Rotation paths and how fast each direction turns (degrees a step):
Each turn is a multiple of 5 degrees from 10 to 175, or 0.
Each row of a path follows its step; steps can be skipped.
Rotation 1:
step 0: [-12.2 -10.1  -4.4  -3.1 -14.4   0.6  18.2   2.6  -0.3 -15.0 -21.8   2.9
  -1.5  14.5  -0.8   4.1 -20.3  24.4 -15.5  -0.4  14.7  -1.8  -0.2 -10.5
 -23.4 -18.2   3.5   3.5   6.1 -17.0   2.4  -7.3]
step 1: [-15.3  12.4  -8.6   6.6   5.8   2.3  22.8   1.1 -12.2  -8.8  -5.4   2.9
  -3.6   6.2  14.5   2.6  -8.8   9.8   3.4  12.2   8.5  15.8  -2.7  -9.6
 -25.0  -6.8 -15.2  -7.1  16.2 -17.0  24.0  16.0]
step 2: [ -0.7   0.3  -2.1  -0.5 -10.4 -12.8  -1.5  -5.7   5.8  -3.9  -6.1  12.6
 -12.2  -9.2  21.5  -8.8 -18.3  14.8   0.6  17.7  24.2   2.4  -1.9  -2.7
 -16.4  -8.5 -17.0  -6.2  22.8 -16.5   4.3 -17.3]
step 3: [-16.4 -11.0 -12.7  -7.3   7.2   8.2  18.1  -0.6 -11.1  12.3  -4.7  14.8
 -17.8  15.2  20.1 -11.7 -16.3  19.6   4.9   1.2  14.9  17.8 -14.9   4.2
 -12.6  -2.6 -10.6   0.8   9.6   6.5   6.2  -6.8]
step 4: [-29.7 -20.2  -5.0  15.6   6.6   0.3   1.6 -12.7   8.5   5.7  13.7  20.8
  -0.5  -7.1  11.4  -9.3 -15.2  -3.1  10.7   6.3   9.7  10.9  -2.7  10.5
 -17.8   0.0 -14.2 -14.8  14.6 -13.6   2.8   1.5]
step 5: [-23.1 -14.2  -9.4  -2.2   3.6   7.6 -17.6 -15.2   1.5  15.8  -4.9  24.1
  -3.8 -11.5   9.4   5.3  -3.4  23.2  -5.5   8.3  17.2   2.7 -21.3  -9.2
  -8.0  -5.3 -18.9   0.8  -2.4   7.9  -9.3   1.0]
step 6: [-20.1 -24.2 -13.6   6.9 -15.4   8.3  -2.5 -18.8   2.9  11.4  -5.4  25.5
  -5.0  13.3  -9.2  13.1  -1.9   3.4   5.8  10.2 -11.7  26.5 -11.5   8.4
 -13.9  -9.1  -2.1  -6.7   8.6   4.0  -3.9   2.4]
step 7: [-21.1  -8.5 -18.5   5.2   1.4   5.1   4.4  -8.7  20.2  -3.4  10.6  15.1
 -13.1 -17.5  -8.0  26.2   5.2   5.9  -2.4   2.4  -0.7  10.5  -0.3  -4.4
  -9.2 -17.9 -25.7   2.9  -4.9  -8.8 -11.7   3.3]
step 8: [ -9.3  -3.2 -19.3   8.7 -14.4  -2.6  15.3  -4.7  -1.9   6.4 -19.0  29.5
   4.0  -9.5  -1.2  23.9   3.8  13.8   2.4  18.1  -4.9  -6.3 -11.7   5.5
   3.4 -24.1   0.9   8.6   7.7  -0.3  -7.1   2.7]
step 10: [-10.3   1.6 -21.9  10.4  14.8   4.0   8.5  11.8   1.9  -8.7  -9.5   9.9
   5.7  -5.5   0.1  23.0 -17.6  15.8 -17.2  13.0  11.3  -3.0  10.6   9.2
  -6.7 -28.6   8.3  -7.2   3.9 -14.4  -2.7  -9.0]
step 11: [ -7.6  18.5 -34.0  15.7   2.2   2.1   7.5  -7.5 -11.1 -19.6 -16.3  16.8
  -7.8  -7.4  14.1   3.9  -7.5  15.9  -2.7  13.6   6.4   6.3   1.1  -4.0
  -5.7  -1.8  10.7 -18.0   6.9   7.5  13.3   5.8]
[ 1.2 -5.8  3.6 -3.9 -1.2  1.1  0.1 -2.6 -1.5 -7.7 -3.3 -9.9 -2.1  4.8
  2.3 -6.3 -3.7  1.2  7.5  1.3  5.4 -4.5 -2.4 -4.8  2.7 -5.5 -2.3 -3.6
 -0.8 -4.7  9.7  3.4] => 25
[-0.2 -5.1  0.4  5.0  2.7 -4.6 -2.8 -2.3  3.3  8.7  2.9 -4.4 -0.9 -2.0
 -9.4 -8.2  1.3  4.0  5.3  0.5  2.0  1.2 -2.6  2.0 -3.3 -3.8 -5.3 -1.9
  1.3 11.7 -2.7  4.3] => 35
[ 0.6  1.8 -4.8 -0.2  1.3 10.1  0.3 -2.6 -1.2  1.8  0.8 -1.6  5.2  0.7
  0.7 -1.4  2.1  4.0  5.6  0.4  7.3 -3.7 10.5  3.3 -1.5  6.9 -2.9 -0.2
  6.8  3.7  4.5 -9.9] => 40
Rotation 2:
step 0: [  5.7 -17.6  -7.5  -8.3   6.0  17.2  -8.5  11.9  -8.2 -14.8   7.6  10.3
  -2.6  -7.3  15.3 -21.4  18.1  -2.6 -15.4 -11.7   9.0   1.4   1.6 -11.3
  -9.4 -27.2  17.5  11.2  11.3   1.4  25.3 -18.2]
step 1: [-12.7  14.8  -3.5   8.1  13.4   7.7   3.3   4.1  -4.1  -1.4 -10.3 -22.7
  20.2 -40.7  12.2   4.4   2.2  18.7  26.0  -3.4  -3.5  -2.3   4.4  16.8
  -6.1   7.9   7.0 -10.7  -1.7   0.7  18.7  -1.7]
step 2: [ -3.2   3.9   2.5  -9.4  -1.3 -20.7  -5.5 -12.4   8.4 -24.3  18.3  -2.5
  -1.9  -0.6   9.6  26.8  15.1  15.8  -5.1  -2.1  -7.7  -4.6   8.2   4.8
  28.9 -26.8 -18.8 -11.7 -10.8  -6.6  -8.4   7.9]
step 4: [  1.6  19.8 -11.3  -9.3   6.5   3.5   7.2   0.6  -1.6   4.2 -26.6  -1.7
   2.3 -12.0  -8.8   1.2  -0.3 -10.3  24.7 -19.4  -0.8  15.4  23.1  19.8
 -11.9  -1.6  11.8 -22.3   5.0  12.7 -14.6 -15.9]
step 5: [ 14.6  -2.7  -6.0   4.6  -2.0 -11.9  -0.6  -9.5  30.3  12.3  19.5  -4.1
   4.3   3.4  26.4  10.8   7.1   8.9  -2.2  10.1  -9.4   5.3   4.6   5.7
  -5.6  -6.2  -4.0 -11.0 -12.6  10.2 -35.9  24.3]
step 6: [  3.3  -5.9  11.6 -22.8  -6.7  -9.7 -11.4  10.8  12.6   5.5  -8.9   2.4
   3.4  25.4 -24.6 -11.2   8.0  -8.9   3.0  29.5 -22.9 -10.0  -5.1 -12.6
   8.3   3.3  24.5  -1.6  11.3  -2.9   0.7  11.0]
step 7: [-18.9  -9.3  -3.5   4.3  -5.4  -1.6  -0.6   4.4   4.2   0.3 -17.8   2.6
   8.3  12.3 -16.3   0.9   3.1 -15.4   4.7 -16.5  15.8  21.6 -20.9  -7.5
 -25.7   8.8  -1.1 -24.5   8.0   7.6 -15.9 -26.7]
step 8: [  8.5   7.4  11.7  18.1   3.9 -19.7  12.8  -2.3  11.7   9.9  23.6  -1.7
  -8.5  -8.7   9.1 -26.2  -4.5  -3.5   0.0  10.8 -10.0  20.1 -12.1  15.2
  -5.5  21.7 -25.6  -2.4  -1.9  12.4  -8.2  10.6]
step 9: [ -3.2  10.4  -6.9 -12.8 -27.7  -0.3 -12.2  -1.1  -7.9 -12.8   2.7   2.1
 -21.4   9.0 -10.8 -17.1  -0.3  10.0 -12.4  15.9 -13.5  20.0  -3.5 -32.6
   5.1   4.3   8.7   7.6 -15.6 -14.9   8.0  14.5]
step 10: [-19.8 -17.1   6.8  -1.4   6.4  24.5   9.6  -5.4 -23.5   5.9 -27.0   2.0
  13.1  -0.5  -8.2  12.5  -3.6  -8.4  -4.3   8.2  25.9   6.2 -23.5  -5.0
 -11.7  16.4 -13.3  -3.2  -2.9 -12.7   3.6  11.9]
step 12: [ 14.4  -5.5   0.8  13.3 -32.7   1.6   2.6  -0.7  -4.6   8.1   9.0   6.5
  -1.8   6.5  18.4 -12.1 -12.4   7.7  -9.9  -1.9  11.5  -3.3  33.5 -29.1
   1.8  -0.7   5.9  20.0 -11.0  -9.6  11.4   4.4]
[-5.8  1.2 -7.5  4.2 -8.2  5.4 11.6  3.0  0.8 -5.0  2.9 -2.3  6.6  2.8
 -7.2 -1.2  3.6  1.4 -1.7 -4.2 -2.1 -2.1  6.0  1.7 -0.8  4.4  1.0 -2.7
  3.3 -4.2 -1.2  4.2] => 130
[-0.6  7.2 -9.7  4.9  2.6 -3.3 -1.8  1.8 -3.1  5.0 -4.6 -6.7  8.5  3.6
  1.8 -8.2 -2.7  3.1 -0.8  0.7  4.8  2.0 -3.1  7.8  2.5 -5.0 -5.0 -0.8
 -2.0  4.1 -1.2 -2.9] => 110
[ -2.5   4.8  -3.3  -5.4   2.4  -4.3 -10.4  -0.6   5.9   2.5   1.6   3.0
   5.1   0.4   0.3   0.1   6.6  -7.3  -3.2   2.6  -1.5   3.0   5.2   4.5
  -4.0   8.0  -0.6  -1.0   0.4  -9.4  -4.6  -2.6] => 25
[ -1.2   7.6  -0.5   3.9  -3.1   5.0  -2.1   3.8  -1.4  -0.1   1.5   4.2
   0.6   3.2   2.0   1.4  -8.4 -10.2  -4.8   0.3   1.7   1.2  -4.0  -6.5
  -1.9   5.4  -7.8   1.3  -3.5   0.4   9.5   5.1] => 25
[  1.9  -0.7   5.8  -6.6 -11.3   6.9  -6.8   3.7  -4.3  -0.1  -0.9 -13.1
   3.6  -0.6  -2.1  -2.9  -0.3  -4.1  -0.5   1.7   0.5   1.9   2.6  -1.2
  -2.4  -2.0   3.7   6.5   1.2   1.4   0.0  -3.8] => 120
[  1.1  -4.5   0.1   5.4  -4.1   2.3  -6.5 -13.3   2.3   4.2   4.4  -1.7
  -1.8   0.4  -4.5  -4.2   4.6  -5.8  -0.2  -6.3  -2.1  -1.1  -2.0   6.8
   4.0  -2.1   1.3  -3.3  -4.1   2.1   5.8   5.8] => 120
[  0.8  -5.3  -6.6  -5.0  -0.4  -1.5   1.0  -1.6   2.1  -1.4  -1.6  -9.8
  -6.4  -1.1   3.4   6.9   2.6  -1.8  -0.6  -0.1   1.5  -2.0   1.7   2.4
   0.8   9.1 -11.8  -2.0   3.8   8.6   0.7  -0.5] => 120
[ 9.6  5.0  6.7  8.0  0.6 -2.2  2.1 -3.8  4.3 -4.2  4.0 -4.2  4.8  0.7
 -2.1  7.8  0.2  3.3 -2.6 -0.8 -7.9  5.6  0.4  2.4 -2.6 -1.4 -7.3  6.4
 -2.2  0.1 -3.5 -1.5] => 115
